500 stands for zero in the data rows.
Every row has one hidden group. Groups can overlap: rows of different groups may look alike. The first row asked about is in group 0, and each new group gets the next number.
The rows in order, each followed by its group:
[582. 632. 464. 438. 646. 369. 387. 394. 589. 398. 370. 561.] 0
[393. 403. 616. 518. 536. 597. 560. 606. 579. 533. 611. 514.] 1
[503. 385. 438. 531. 470. 471. 565. 526. 583. 410. 556. 586.] 0
[367. 631. 425. 349. 654. 348. 300. 425. 386. 658. 564. 560.] 1
[514. 416. 434. 542. 433. 453. 545. 518. 586. 405. 545. 587.] 0
[461. 625. 466. 423. 654. 559. 295. 416. 562. 398. 581. 351.] 1
[506. 412. 432. 549. 457. 453. 544. 516. 582. 395. 534. 581.] 0
[435. 405. 599. 578. 432. 617. 507. 394. 377. 666. 531. 383.] 1
[420. 408. 596. 588. 451. 617. 499. 395. 385. 668. 553. 385.] 1
[520. 388. 436. 549. 469. 469. 547. 518. 579. 399. 541. 585.] 0
[423. 430. 597. 590. 441. 616. 497. 392. 374. 673. 543. 383.] 1
[591. 616. 437. 362. 578. 454. 547. 420. 588. 403. 389. 586.] 0
[595. 525. 475. 588. 395. 576. 528. 559. 499. 496. 333. 461.] 0
[515. 397. 435. 564. 457. 458. 555. 519. 583. 394. 558. 584.] 0
[367. 466. 471. 601. 403. 567. 567. 537. 580. 394. 334. 555.] 0
[415. 407. 596. 568. 430. 622. 514. 394. 379. 662. 538. 384.] 1
[508. 568. 444. 380. 578. 441. 580. 393. 593. 419. 351. 586.] 0
[405. 477. 439. 572. 419. 561. 567. 506. 573. 407. 383. 586.] 0
[620. 409. 548. 381. 633. 624. 463. 569. 374. 440. 505. 586.] 1
[384. 671. 611. 537. 393. 389. 540. 620. 558. 442. 503. 431.] 1
[537. 409. 439. 367. 487. 437. 566. 670. 540. 429. 486. 577.] 0
[421. 416. 596. 579. 454. 620. 520. 393. 375. 665. 552. 387.] 1
[515. 543. 508. 472. 628. 479. 583. 457. 355. 663. 449. 354.] 1
[605. 627. 447. 599. 645. 525. 360. 455. 365. 442. 401. 472.] 0
[593. 537. 481. 478. 480. 619. 575. 462. 575. 390. 619. 577.] 0
[517. 649. 441. 372. 664. 496. 561. 590. 583. 607. 493. 582.] 1
[519. 417. 434. 541. 464. 460. 552. 523. 584. 397. 538. 585.] 0
[525. 383. 423. 479. 384. 356. 505. 661. 442. 592. 355. 340.] 0
[519. 408. 439. 550. 443. 460. 558. 521. 575. 398. 560. 585.] 0
[512. 399. 436. 537. 445. 463. 569. 522. 583. 399. 547. 585.] 0
[614. 650. 651. 534. 418. 483. 539. 487. 541. 409. 610. 585.] 0
[586. 389. 451. 488. 539. 361. 362. 482. 343. 539. 359. 315.] 0
[536. 539. 433. 417. 461. 593. 549. 665. 502. 425. 438. 579.] 1
[435. 538. 463. 361. 449. 615. 415. 396. 465. 449. 532. 584.] 0
[372. 505. 428. 528. 388. 351. 555. 393. 587. 409. 574. 523.] 1
[636. 629. 513. 472. 408. 349. 316. 664. 592. 662. 609. 572.] 0
[408. 406. 599. 601. 438. 610. 516. 393. 374. 664. 553. 387.] 1
[437. 428. 597. 591. 452. 619. 516. 395. 374. 662. 550. 385.] 1
[540. 609. 639. 335. 676. 600. 334. 474. 474. 613. 488. 376.] 1
[430. 414. 598. 579. 454. 611. 507. 393. 384. 662. 537. 385.] 1
[443. 480. 694. 454. 610. 410. 558. 583. 480. 669. 529. 411.] 1
[613. 653. 442. 471. 513. 424. 523. 575. 570. 397. 432. 562.] 0
[562. 653. 427. 558. 604. 361. 348. 665. 449. 399. 493. 481.] 0
[601. 648. 461. 427. 570. 438. 505. 562. 581. 399. 472. 577.] 0
